In the data rows, zero lies at 7.5, halfway between 7 and 8.
Each row below has a hidden score, from 0 to 20, with 10 about the middle. What is it? The score is a weighted sum of the row's numbers plus the product of two more (or one squared), each taken from its middle value.
6/5/4/6/7/5/11/5/11/4/5/4/8/6/4/8 ~ 6
5/5/8/3/3/12/0/5/1/4/9/9/5/4/15/5 ~ 15
1/0/5/5/10/12/4/4/5/7/7/7/4/13/10/7 ~ 14
7/6/7/2/4/11/6/4/10/4/9/7/5/7/12/5 ~ 9
12/11/13/11/6/5/7/7/7/9/4/6/5/6/6/15 ~ 11
9/7/9/13/5/9/9/2/5/3/2/0/5/4/8/12 ~ 8
9/4/2/6/5/12/5/8/7/6/12/13/7/7/13/3 ~ 15
8/9/6/6/9/6/11/3/13/7/7/4/9/7/6/10 ~ 6
9/8/8/5/7/3/12/13/8/7/6/9/7/5/4/10 ~ 7
8/11/11/11/9/7/8/9/9/12/7/9/8/8/4/7 ~ 12
11/9/6/8/5/6/11/10/9/8/8/9/9/4/7/5 ~ 7
6/9/9/3/5/9/4/13/3/12/12/12/7/7/10/5 ~ 9
11/15/8/11/8/5/11/13/6/13/11/9/12/1/4/6 ~ 6
9/8/7/12/11/4/10/6/10/4/4/4/9/9/7/13 ~ 10
3/4/4/8/10/10/6/3/11/8/10/8/7/14/11/11 ~ 12
6/8/12/2/2/10/5/9/10/12/8/10/3/8/8/9 ~ 6
10/12/6/8/5/9/8/9/10/8/12/9/12/6/9/4 ~ 5
11/9/6/12/14/2/11/6/10/7/7/2/13/7/4/9 ~ 12
5/3/7/3/8/8/3/7/7/9/9/12/6/12/10/7 ~ 15
2/1/8/3/6/13/3/4/4/2/8/5/6/9/13/3 ~ 12
4/6/3/10/13/9/5/6/9/9/13/8/10/15/7/6 ~ 13
2/5/10/5/5/10/1/8/4/8/7/8/2/9/13/10 ~ 13
4/5/7/7/10/7/9/4/7/10/11/9/12/14/7/9 ~ 6
9/10/13/5/4/6/9/10/9/12/4/10/5/6/3/7 ~ 9
10/8/9/7/7/3/10/15/3/11/9/12/7/5/3/4 ~ 9
8/7/12/9/3/10/9/8/5/2/2/3/2/4/10/9 ~ 8
9/3/6/5/10/10/8/6/12/7/9/11/10/9/10/8 ~ 14
10/9/8/11/6/8/8/15/5/13/9/12/6/4/5/0 ~ 12
12/10/14/12/9/9/9/1/6/5/0/0/4/8/6/15 ~ 12
6/4/4/7/12/7/11/5/8/8/7/6/9/10/5/7 ~ 9
4/6/6/8/9/5/9/7/9/9/5/7/4/7/7/8 ~ 11
11/8/5/9/6/5/11/7/8/0/7/5/6/5/11/8 ~ 10
8/6/12/7/7/7/1/8/3/9/10/9/6/9/10/9 ~ 15
10/12/10/8/7/3/11/9/9/12/6/9/8/7/4/7 ~ 6
3/3/2/8/10/12/5/5/7/8/11/7/10/11/11/7 ~ 12
10/10/13/6/5/5/9/10/10/13/6/8/6/5/5/9 ~ 8
9/5/10/1/0/9/8/11/3/0/3/10/4/6/6/2 ~ 5
7/8/7/8/7/6/8/12/6/10/5/10/5/5/4/3 ~ 8
3/0/10/0/4/14/0/5/3/4/7/9/0/8/15/7 ~ 17
10/12/11/3/6/4/14/10/8/10/4/7/6/7/3/11 ~ 1
10/9/13/9/1/6/6/7/5/5/1/5/5/4/8/7 ~ 10
6/4/8/4/7/9/9/2/10/12/4/5/5/9/8/11 ~ 8
9/11/10/11/6/4/11/9/8/9/3/6/10/5/5/9 ~ 5
6/5/6/6/6/12/5/12/1/11/10/12/7/11/9/5 ~ 8
8/11/11/8/6/6/9/13/6/14/6/10/8/5/3/5 ~ 7
8/13/13/8/7/6/8/11/7/15/6/9/7/4/3/7 ~ 9
7/4/3/6/7/4/9/11/8/4/8/7/8/5/6/3 ~ 8
5/1/3/3/10/11/9/2/12/4/9/9/7/12/10/10 ~ 14
9/8/12/8/3/9/6/6/4/4/2/4/0/8/10/14 ~ 8
10/14/11/12/7/7/12/2/9/5/1/1/5/5/8/15 ~ 4
8/5/2/7/6/10/9/7/7/4/11/9/9/4/11/0 ~ 12
5/9/6/5/7/11/5/12/5/12/11/11/8/9/8/6 ~ 8
5/6/7/5/9/8/12/3/13/5/6/5/6/9/6/7 ~ 9
7/12/12/8/7/6/7/12/6/15/9/9/8/6/5/5 ~ 8
11/10/6/7/8/9/7/5/11/6/9/10/9/5/11/5 ~ 12
6/11/13/8/6/8/4/8/6/7/7/7/6/7/8/12 ~ 9
9/11/11/9/9/8/4/10/7/9/9/8/10/7/9/7 ~ 13
10/6/5/5/3/9/8/3/10/3/10/6/8/4/10/5 ~ 7
5/5/5/14/12/5/5/10/4/10/12/9/11/9/7/5 ~ 14
10/9/5/7/7/7/12/3/11/5/7/3/9/5/9/6 ~ 5
0/2/4/5/9/13/1/5/6/6/9/6/8/13/12/2 ~ 11
11/6/8/13/8/5/8/8/6/2/6/2/7/6/8/10 ~ 12
8/10/10/13/8/4/9/3/8/3/5/0/4/7/6/15 ~ 8
9/9/8/14/8/8/7/12/4/12/11/12/11/9/3/8 ~ 12
3/7/3/7/11/10/4/8/11/8/10/9/9/15/10/5 ~ 11
14/12/7/11/5/6/14/4/15/1/6/6/11/5/6/10 ~ 3
10/9/12/8/5/7/4/13/4/9/8/9/5/5/8/7 ~ 14
12/9/7/6/8/6/12/6/14/4/6/5/10/6/8/9 ~ 6
10/9/7/2/3/10/9/4/11/3/7/7/6/5/12/4 ~ 6
8/12/10/9/7/3/6/10/8/13/7/8/9/4/5/7 ~ 11
10/5/4/7/6/3/11/10/8/2/11/7/7/5/8/6 ~ 10
7/7/7/9/11/4/11/3/12/9/5/1/10/11/5/11 ~ 7
6/12/8/7/8/7/8/10/8/14/11/10/8/5/4/7 ~ 9
9/10/11/10/5/4/9/10/8/10/5/6/7/6/2/10 ~ 8
8/9/9/9/7/4/11/2/8/7/2/4/6/7/4/11 ~ 6
9/10/11/6/6/8/3/14/4/8/9/13/3/5/10/7 ~ 16
7/3/5/9/10/8/7/7/6/3/9/5/6/8/9/7 ~ 15
11/8/5/11/12/8/7/4/9/8/9/7/14/13/4/7 ~ 18
5/6/8/5/4/12/5/11/5/12/8/13/7/10/9/4 ~ 8
7/9/5/8/8/4/12/5/11/8/6/3/9/6/3/7 ~ 4
7/9/6/7/10/5/9/8/10/8/5/5/8/6/2/5 ~ 9
8/8/7/11/8/6/7/4/5/3/3/3/7/4/7/13 ~ 11
7/12/8/12/7/8/6/13/6/15/12/12/10/7/6/4 ~ 9
5/6/5/4/11/7/11/3/12/7/6/7/8/11/8/9 ~ 9
9/10/6/7/9/2/13/7/12/8/6/5/11/8/2/10 ~ 4
14/8/2/11/11/2/13/10/13/4/10/5/12/4/5/5 ~ 12
10/12/12/9/5/7/3/11/3/7/8/8/10/5/8/7 ~ 11
12/10/9/9/8/3/9/13/4/10/9/7/10/6/0/5 ~ 12
9/8/7/6/8/4/9/8/11/10/6/8/6/9/4/5 ~ 11
7/15/8/9/8/7/10/7/11/12/10/10/12/3/6/8 ~ 7
8/6/6/8/7/10/5/11/9/6/15/12/9/8/9/0 ~ 15
4/4/6/9/9/7/4/3/8/6/6/4/8/10/7/9 ~ 13
6/2/4/11/11/6/6/7/5/7/9/8/12/12/8/7 ~ 13
10/9/9/12/7/8/10/4/2/5/0/2/7/5/7/9 ~ 6
11/7/7/15/10/6/8/8/3/4/7/3/6/6/8/11 ~ 13
6/9/5/10/6/10/9/9/7/12/12/11/11/5/8/7 ~ 7
8/9/8/10/8/9/11/12/9/12/10/13/9/5/7/2 ~ 11
8/4/7/4/4/4/11/12/12/6/7/10/4/8/9/10 ~ 7
8/6/5/5/9/11/7/6/7/10/10/9/9/10/8/8 ~ 11
9/10/9/8/6/7/8/14/5/15/9/11/9/7/4/2 ~ 9
7/2/6/9/6/9/3/7/0/3/8/9/7/8/13/8 ~ 14
9/13/13/10/3/5/4/12/7/9/6/6/5/12/7/10 ~ 6
6/7/11/6/6/8/6/12/6/13/7/10/5/5/8/5 ~ 12
9/11/15/4/2/6/9/8/7/7/3/7/5/3/7/7 ~ 4
6/4/3/12/13/7/5/8/6/8/12/8/11/14/7/5 ~ 14
0/6/8/4/7/12/5/7/7/9/11/8/6/12/9/9 ~ 10
7/5/3/7/12/8/7/4/10/7/10/8/14/13/7/8 ~ 12
3/2/3/10/13/9/7/7/8/7/9/3/9/7/8/5 ~ 14
4/6/4/9/14/10/7/2/9/11/8/6/11/14/8/8 ~ 11
6/13/8/7/7/10/7/8/11/13/10/12/10/9/6/9 ~ 7
8/14/7/8/11/2/14/3/15/10/5/3/14/7/1/10 ~ 2
8/9/14/3/3/8/5/7/5/5/6/6/0/6/11/13 ~ 8
6/6/4/7/11/8/5/8/13/9/9/7/11/12/8/6 ~ 14
5/7/9/3/5/12/4/8/7/11/9/12/3/9/12/8 ~ 11
12/11/6/9/6/6/11/4/12/13/9/9/14/7/6/8 ~ 5
4/4/3/8/12/7/6/6/10/9/10/9/11/13/8/8 ~ 12
6/2/4/8/9/7/9/4/11/6/6/5/8/12/6/8 ~ 11
9/8/1/13/12/8/7/8/9/7/14/9/14/9/9/6 ~ 13
5/2/1/8/6/9/6/8/7/9/12/9/11/12/10/3 ~ 8
8/10/14/4/7/10/6/5/7/9/8/7/8/9/8/10 ~ 6
6/7/5/4/9/4/12/4/11/3/4/5/8/6/5/9 ~ 8
7/3/11/6/3/11/1/9/3/6/7/8/0/6/12/11 ~ 15
8/8/11/4/3/10/9/1/6/3/0/0/3/4/8/14 ~ 4
2/2/3/7/11/10/3/8/6/9/11/8/6/13/12/3 ~ 14
9/4/8/14/11/4/8/7/5/3/6/3/7/7/9/10 ~ 15
9/11/11/7/6/4/7/10/8/12/4/11/8/4/3/8 ~ 12
6/8/12/4/5/9/6/8/9/11/10/10/4/7/9/7 ~ 8
6/6/4/5/8/6/12/6/10/8/5/2/8/9/6/4 ~ 1
7/7/5/8/5/10/6/11/7/10/13/13/10/13/8/5 ~ 7
6/5/7/2/8/12/3/13/4/10/12/15/7/11/10/3 ~ 15
7/7/6/6/6/14/5/9/6/12/10/11/6/12/8/8 ~ 10
5/6/6/7/8/6/9/3/11/7/6/5/7/4/7/7 ~ 11
4/2/6/7/8/8/4/4/5/5/7/7/7/11/12/9 ~ 12
11/10/8/6/10/7/12/2/14/6/9/8/9/7/7/8 ~ 7
7/9/8/3/9/13/5/6/8/6/8/4/10/6/9/5 ~ 11
5/3/5/9/13/6/10/7/8/7/8/7/9/11/5/5 ~ 12
9/7/5/6/10/6/12/0/15/4/10/4/11/10/8/10 ~ 4
9/7/11/9/4/11/9/2/3/4/1/0/3/5/6/11 ~ 7
7/5/6/7/9/6/9/6/7/9/5/6/7/5/5/6 ~ 11
8/10/13/5/6/9/5/7/3/10/9/9/5/6/8/8 ~ 10
9/9/15/5/8/6/10/8/10/11/3/8/6/4/5/9 ~ 11
7/11/10/7/6/8/13/5/5/7/3/3/6/7/4/10 ~ 1
10/10/3/9/7/5/12/7/13/6/10/6/11/5/6/5 ~ 6
10/12/13/9/7/6/5/7/7/10/7/8/6/3/7/15 ~ 10
6/7/12/0/4/13/7/7/8/10/5/11/1/6/9/7 ~ 10
6/4/1/9/11/12/5/5/12/5/12/7/10/10/12/8 ~ 15
2/6/4/7/9/9/4/3/9/6/9/7/7/11/11/7 ~ 13
11/8/6/8/8/1/15/10/12/6/5/7/10/7/2/12 ~ 5
6/5/13/3/0/8/4/5/8/7/2/7/0/8/11/15 ~ 5
8/9/13/7/6/11/3/7/4/7/7/5/2/7/10/11 ~ 12
10/10/6/5/5/8/9/4/12/5/11/9/10/7/11/7 ~ 4
9/13/9/14/11/4/9/5/6/7/7/4/10/7/7/15 ~ 8
9/13/8/10/10/2/13/7/10/11/6/6/11/6/0/9 ~ 5
4/8/11/5/4/10/0/13/0/7/8/11/7/6/11/5 ~ 11
4/2/6/5/5/9/0/10/1/5/9/12/1/9/13/6 ~ 18
6/4/5/6/11/8/8/8/8/9/11/10/8/10/8/5 ~ 14
4/3/0/4/7/12/5/7/8/8/11/12/5/12/10/7 ~ 14
12/7/7/9/5/8/9/10/8/4/8/10/7/5/9/2 ~ 12
4/8/7/8/12/11/6/3/10/5/10/5/11/11/8/7 ~ 12
4/6/5/2/6/12/4/5/7/7/6/6/4/6/11/7 ~ 12
10/13/12/12/7/5/6/15/6/14/10/12/8/2/4/2 ~ 15
8/10/8/13/11/4/10/8/10/7/7/4/11/6/0/6 ~ 11
9/11/7/4/5/7/10/5/15/6/7/6/10/5/9/8 ~ 3
7/7/13/5/3/7/5/8/6/9/7/7/3/9/10/13 ~ 5
11/12/9/13/8/2/11/2/8/8/3/0/8/4/6/13 ~ 5
13/12/8/15/9/4/9/4/7/4/3/0/8/4/4/13 ~ 11
7/10/11/4/5/8/8/6/12/11/5/8/3/8/4/8 ~ 8
5/2/2/7/8/11/3/11/6/8/13/13/11/8/12/4 ~ 16
7/7/8/7/8/6/4/11/2/8/12/11/12/15/8/0 ~ 9
10/7/3/9/8/10/7/8/7/2/12/10/11/5/12/3 ~ 15
11/7/9/13/9/5/8/7/6/7/5/4/6/9/5/13 ~ 14
8/12/14/4/3/8/9/7/10/9/6/9/3/5/3/10 ~ 5
12/13/6/12/12/2/14/7/12/7/9/6/15/3/2/6 ~ 9
4/0/2/9/9/11/4/6/6/4/8/8/5/9/4/4 ~ 16
7/5/8/7/10/6/9/3/11/9/5/5/6/10/9/9 ~ 10
6/2/6/5/5/13/5/10/7/10/11/13/7/12/9/4 ~ 13
4/8/4/12/10/8/1/6/7/9/9/8/8/13/10/8 ~ 13
1/1/4/8/9/12/3/7/4/2/10/8/8/10/13/2 ~ 15
4/2/3/9/12/10/6/5/8/9/10/10/7/15/9/6 ~ 15
5/6/12/5/6/9/1/8/6/8/7/7/3/10/12/10 ~ 12
9/4/13/1/3/11/1/7/4/6/5/9/5/6/9/7 ~ 18
10/11/9/15/7/5/6/6/4/6/5/2/6/6/7/15 ~ 9
10/12/7/8/12/2/13/6/14/8/7/5/15/5/0/8 ~ 8
5/2/4/7/6/11/5/11/5/10/12/13/6/12/11/1 ~ 12
9/11/9/11/10/4/9/8/8/9/4/7/8/8/4/9 ~ 10
9/10/11/10/8/4/11/5/8/7/2/2/6/4/6/13 ~ 7
7/8/11/2/6/10/3/10/5/8/8/7/3/7/9/10 ~ 12
7/9/12/6/6/6/3/10/11/9/9/8/6/10/9/10 ~ 9
3/8/11/2/7/13/1/3/8/5/5/8/6/5/13/8 ~ 15
10/2/5/8/7/5/11/9/8/3/8/8/5/6/8/4 ~ 13
11/13/14/7/3/7/12/4/9/5/1/4/6/5/4/14 ~ 1
